In the data rows, the value 128 means zero.
Here is the table:
[143 111 105 143 111 119  93 117 152 105 133 114]
[125 172 135 123 115 208 170 106 102 112 135 164]
[124 104 107  98 150 132 168 113 175 141 146 101]
[120 132 141 140 125 104 111 117 118 130 146  99]
[114 136 109 109 109 121 125 158 149 168 177 100]
[115 114 128 133 132 108 125 140 110 144 121 142]
[115  91 130 172  97 114 160 128 106  91 138 131]
[115 128 103 118 157 122 156 103 125 123 138 114]
[127 121 124 137 132 175 146 108 154 108 105 106]
[107 153 155 137 132  98 108 112 122 148 151 114]
[103 135 170 122 113 109 107 131 113 140 113 118]
[ 99 108 160 175 108 122  99 120 121 105 151 179]
[153 142 189 107 125 147 172 105 150 120 114 142]
[128 135 116 115 132 108 110 124 124 151  98 131]
[113 165 106 127 123 104 135 113 129 130 119  99]
[136 143 149 152 144 100 108 116 118 117 130 104]
[103 157 118 157 109 121 135  94 104 115  92 171]
[100 130 152 123 183 116 144 126 102 110 160 210]
[113 119 162 136 113 102  94 142 143 123 141 124]
[174 105 109 147 140 190 124 181 145 145 146  99]
[ 99  97 169 165  98 115 121 153 102 148 119 171]
[111  94 137 127 109 119 121 126 117 110  96 165]
[224 126 141 101 154 141 108  95 163 120 112 143]
[118 129 103 130 123 127 174 103 146 124 140  99]
[129 132 124 125 141 104 132 206 175 159 128 101]
[124 129 146 122 159 125 158  99  96 127 126 188]
[111 110 137 157 109 107 122 113 103 109 134 197]
[141  94 146 173 101 107 133 131 111  95 158 131]
[114 130 132 139 105 115 103 108 118 101 137 161]
[124 136 114 141 133 133 147 158 150 149 105 118]
[121 135 102 125 169 178 153 158 182 131 145  99]
[142 135 141 133 104 118 125 119 111 126 133 111]
[124 125 176 141 109 116  93 133 103 138 131 125]
[120 105 125 179  91 172 117 148 102 129 113 171]
[114 107  96 115 127 108 107 110 140 122 133 107]
[ 97 107 138 133 133 207 114 179 159 159 126 115]
[125 135 113 137 108 132  99 124 118 112 108 204]
[128  98  96 125 111 190 154 121 122  99 133 167]
[135 140  99 123 101 204 117 114 172 151 137 103]
[117 122 118 140 154 122  97 121 139 102 110 122]
[106 148 156 133 133 134 125  98 103 113 131 179]
[111 154 105 116 133 107 105 128 102 137 146 161]
[109 146 131 116 180 194 139 145 125 179 167  99]
[107 130 125 126 130 112  94 166  99 155 130 124]
[129 121 102 112 107 134 147  98 143 106 103 177]
[120 175 139 109 140 100 135 112 110 129  96 161]
[100 136 102 137 140 114 144 112 163 110 126 101]
[136 105 110 133 175 112 133  98 128  97 130 122]
[178 118 141  90 102 155 143 116 161 140  98 136]
[145 118 103 126 105 118 160 144 153 183 148 126]
[129 126 141 123 140 116 119 141 106 133 131 154]
[117 186 176 126 120  95 110 130 121 124 126 107]
[238 104 116 100 111 210 140 169 193 147 142 100]
[ 99 119 148 123 127 119 129 179 111  99  96 101]
[141 151 157 120 132 102 126 103 131 126 110 111]
[145  93 152 129  97 126 112 120 124  98 141 121]
[110 107 100 133 116 109 146  98 131 120 119 115]
[ 99 111 138 120 132 194 104 156 120 126 169 111]
[206 133 107 144 113 154 122 119 154 141 156 136]
[134 130 117 125 198 112 121 127 110 137 112 135]
[129 130 164 150 118  98 128 116  97 134 178 113]
[114 111 127 119 108 123 108 112 106 127 123 106]
[110 150 113 122 116 122 104 103 111 149 133 122]
[120 129 112 126 116 108 111 126 108 140 106 145]
[139  94 107 190 102 102 119 128 107 110 141 164]
[110 155 120 136 123 161 124 103 111 110 131 206]
[106 132 189 120 104 116 112 142 114 110  92 154]
[117 135 121 136 130 161 121 137 113 117 102 113]
[127 162 152 126 139  95 100 112 146 122 114 154]
[138 105 120 144 105 108 126 134 147  99 112 146]
[115 136 120 132 133 102 114 106 120 109 105 113]
[106  98 131 148 137 112 150  92 127 130 130 110]
[122 122 110 150 125 112 112 117 150 133 114 111]
[114 146 145 122 100 137 105 148 164 162 142  99]
[174 112 116 147 120 143 146 137 110 177 185 110]
[127 148 107 125 133 107 107 121 107 142 130 115]
[214 135 117 118 109 119 149 128 118 169 151 114]
[124 112 113 109 190 143 117 167 108 101  99 104]
[103 110 106 129 105 108 132 108 127 102 126 125]
[143 147 113 115 109 126 104 137 138 113 106 168]
[114 101 152 119 172 130 129 163  93 109 109 157]
[121 126 121 105 139 121 186  91 131 112 128 120]
[100 136 159 109 125 114 135 176 157 142 137 104]
[141 139 139 114 115 111 111  99 106 116 160 114]
[122 130 125 141  91 112 142 138 153 101 112 154]
[111 132 106 108 126 148 117 110 118 127 113 107]
[115 118 132 141 130 111 129 105 129 130 131 114]
[214 143 107 141 113  95 137 113 163 176 112 160]
[114 144 152 114 145 126 103 156 120 104  98 175]
[107 104 120 111 108 123 124 124 160  94 173 132]
[160 137 118 120 111 116 150 179 189 152 131 111]
[138 125  98 115 115 105  93 117 118 120 148 107]
[117 116 123 134 186 180 132 156 134 105 124 110]
[118 101 109 101 115 133 137 116 145 106 138 120]
[111 110 116 133 105 123 140 137  96 120 112 168]
[100 132 163 116 166 136 181 108  95 105 112 104]
[114 137 107 119 116 105 135 103 147 126 176 106]
[110 143 135 139 175 109 142 108 102 122 103 157]
[124 176 112 107 126  93 139 113 121 127 117 107]
[136  98 131 101 112 164 144 142 127  98 109 132]
[107 101 105 130 125 108 104 117 172 120 142 101]
[217 122 107 116 122 180 133 152 157 163 146  96]
[122 108 138 126 109 100 128 127 117 109 144 171]
[182 146 110 126 120 178 122 108 161 152 169 104]
[ 99 125 117 143 214 118 119 103 108 122 140 124]
[111 135 107 141 113  98 124 131 108 129  96 113]
[109 144 146 134 200 112 126 166 103 123  98  97]
[118 128 103 132 183 150 133 134 117 116 108 104]
[107 121 132 111 152 104 161 112 175 137 135 124]
[200 112 134  98 200 109 132 145 224 162 114 121]
[111 123 120  97 141 134 158 110 103 158 103 140]
[203 125 141 133 125 166 131 138 168 138 169 120]
[109 122 127 114 127 133 122  96 124 138 119 110]
[114 140 123 141 119 118 150 113  93 115  99 110]
[115 133  98 136  97 130 119 142 107 134 119 132]
[109 157 144 137 104 119 121 152 104 161 148 113]
[134 122 110 127 157 122 129 102 168 130 172  93]
[114 133 121 134 166 121  97 170 111 151 155 129]
[209 107  99 126 102 186 131 169 127 170 131 115]
[114 107 110 125 125 123 131 106 127 119 156 100]
[146 133 110 125 130 105 129 116 114 110 119 133]
[223 121 117 139 143 112 122 173 160 147 162 132]
[111 118 103 101 147 198 158 106 108 122 146 147]
[ 97 144 125 129 112 101 121 131 108 140 141 113]
[152 143 189  94 125 115 188 113 170 108 106 139]
[100 107 105 137 119 109 136  99 160 131 151  99]
[198 125 144 112 119 141 112 103 163 115 117 157]
[129 135 102 146 118 102 128 105 172 106 138 113]
[107 171 191 122 113 111 103 110 107 137 121 114]
[120 125 118 151 105 134 140 105 102 126 130 150]
[153 147 141 133 147 114 111 153 139 173 130 156]
[125 168 220 101 120 147 168 101 131 145 101 133]
[134 140  98 102 115 136 147  95 147 102 130 107]
The rows fall into hidden groups. There are 6 groups. Groups can overlap: rows of different groups may look alike. The first row asked about is in group 0, and each new group gets the next number.
Some new rows, each followed by its group:
[106 105 164 114 132 148 101 103 107 104 133 114] : 0
[110 140 149 152 154 116 115 135 107 112  96 108] : 0
[134  96 102 158  90 109 119 160 107 129 120 147] : 1
[114 140 121 122 186 115 122 176 138 158 169 106] : 2
[160 146 102 133 144 140 104 124 129  98  91 146] : 0
[166  98 127 114 122 165 165 140 145  90 134 161] : 1
[171  97 124 166  94 191 135 126 118 105 117 118] : 1
[227 126 113 129 111 151 156 113 175 183 138 115] : 2
[205 111 112 136 113 116 117 119 159 134 133 121] : 2
[100 125 105 118 126 119 114 144 143 147 121 129] : 3
[111 129 162 136 118 104 104 113 136 170 142 114] : 4
[124 137 103 105 132 166 101 112 125 131 112 113] : 4
[142 105 112 126 175 147 146 126 103 110 109 113] : 0
[117 128 109 104 154 132 119 163 138 161 128 106] : 2
[107 136 182 148  97 207 122  99 108 123 114 157] : 0
[124 125  96 122 162 133 161 113  97 108 121 106] : 0
[110 100 142 136  95 146 137 126 192 119 148 131] : 1
[106 125 139 112 123 127 158 201 107 166 174 100] : 2
[113 114 102 108 115 109 121  96 134 117 119 145] : 3
[120 142 100 130 104 118 103 128 120 109  98 100] : 0
[113 114 141 148 119 115 115 145 121 105 120 111] : 0
[110 165 100 127 243 108 128 216 117 154 146 111] : 2
[141 108 167 111 112 114 136 121 102 123 165 142] : 4
[104 122 105 140  98 101  90 148 129 130 106 168] : 1
[113 129 181 108 129 104 118 112 106 149 128 129] : 4
[120 103 134 122 212 112 118 126 108 112  99 100] : 0
[121 154 127 120 111 165 121 106 115 105 110 101] : 0
[107 128 109 109 130 108 119 112 122 151 117  97] : 4
[107 118 148 141 207 100 149 170 107 122 101 149] : 0
[ 97 140 153  91 161 141 126 158 179 140 141 129] : 2
[202 158 134 122 119 132 176  99 147 142 106 153] : 5
[128 158 106 118 137 100 149 102 129 130 137 114] : 3
[191 144 142  90 116 148 139  99 117 151 109 158] : 5
[110 108 107 111 127 111 125 101 138 130 116 106] : 3
[113 101 116 140 141 108 139 106 136 148 131 113] : 3
[115 132 121 130 168 123 111 105 110 108 119 161] : 0
[214 155 167  98  98 143 183  95 188 116 121 150] : 5
[113 129 116 130 118 130 140 116 102 108 112 106] : 0
[121  97 148 101 111 194 167 128 127  95 114 138] : 1
[107 147 173 130 101 147 146 149 117 179 119 110] : 2
[147 103 116 144 115 176 105 169 135 158 146 132] : 2
[109 116 135 146 150 115  97 165 108 101 103 157] : 0
[102 112 132 115 111 178 125 180 125 138 151 122] : 2
[127 151 110 136 113 109 103 124 107 148 127 136] : 4
[207 114 137 100 150 190 171 179 134 179 138 129] : 2
[113 125 116 133 129 130 128 165 152 149 133 108] : 2
[110 147 148 134 125 114 114 127 106 115 103 106] : 4
[103 104 117 115 118 102 126 106 129 137 141 110] : 3
[150 125 170 115 132 107 108 151 134 122 123 108] : 4
[103 148 149 116 137 140 119 114 108 130 113 168] : 4
[109 119 130 125 133 107 111 119 107 137 185 101] : 4
[104 108 117 136 132 105 147 105 145 138 137 117] : 3
[113  96  99 157 109 125 151 165 107  92 123 171] : 1
[117 119 106 114 122 161 117 112 139 106 126 110] : 3
[107 157 103 136 112 118 167 103 166 126 106 110] : 3
[106 144 127 109 105 144 107 124 115  99  99 174] : 0
[114 137 146 123 155 159 165 148 102 110 138 142] : 0
[115 129 110 111 141 125 118 187 150 149 126 115] : 2
[104 126 124 132 112 111  99 126 106 116 108 174] : 0
[145  98 128 173  95 126 114 138 108  98 117 135] : 1
[118 153 189 130 120 107 100 140 113 141 134 110] : 4
[114 118 152 127 116 185 150 124 106 129 113 131] : 0
[139 147 127 126 130 108 107 108 103 136 159 103] : 4
[122 128 159 144 134 108 140 110 129 106 144 165] : 4
[121 101 170 114 129 107 111 137 113 147 151 101] : 4
[104 140 123 159 136 123 146 102 102  95 133 179] : 0
[111 114 139 130 119 157 118 124  99 115 134 175] : 0
[115 128 157 114 127 111 117 131 103 147 113 136] : 4
[121 119 149 148 112 151 139 113 127 124 117 161] : 1
[252 146 109 109 194 125 111 149 189 151 145 111] : 2
[113 150 118 132 105 105 129 146 147 133 124 106] : 2
[153 143  99 123 132 109 124 124 115  97 103 103] : 4
[121 137  98 119 119  98 168 113 121 131 146  99] : 3
[125 147 156 107 136 109 112 174 182 142 130 108] : 2
[179 115 114 104 125 175 103 137 154 158 152 111] : 2
[ 97 144 107 133  98 109 125 106 163 141 135 101] : 3
[ 96 135 120 136 191 109 111 160 114 147 113 120] : 2
[125 139 150 137 116  97 117 126 113 113 119 110] : 4
[135 119  99 165 102 147 136 127 106 105 127 161] : 1
[142 155 132 168  97 139  96  99 143 101  92 168] : 0
[141 116 144 120 152 116 115 194 127 136 130 114] : 2
[120 100 106 190  98 126 111 124 104 123 109 177] : 1
[113 135  98 130 130 104 136  96 121 122 162  97] : 3
[117 130 116 112 123 133 111 117 114 126  98 150] : 0
[103 133 105 122 126 130 118 121 125 136 140  97] : 3
[104 133 137 148  97 173 126 167 103 168 142 113] : 2
[135 151 113 137 134 101 101 120 103 106 121 142] : 4
[109 116 127 122 123 112 146  99 136 130 151  99] : 3
[160 114 182  97 104 134 154 109 150 124 108 138] : 5
[114 112 105 157 123 108 133 105 134  95 148  97] : 3
[118 132 145 132 107 158 151 149 103 116 135 146] : 0
[127 150 159 139 115 125 150 133 103 106 109 106] : 0
[157 133 113 146  97 114 117 109 107 108  94 175] : 0
[117 169 138 134 133  98 117 119 103 130 126 142] : 4
[142 128 110 116 133 111 151 152 145 184 173 110] : 2
[124 168 134 122 132 104 131 108 124 122 109 117] : 4
[103 148 105 133 123 162 139 146 157 149 146 100] : 2
[103 103 116 147 134 102 121 146 113 115 133 172] : 4
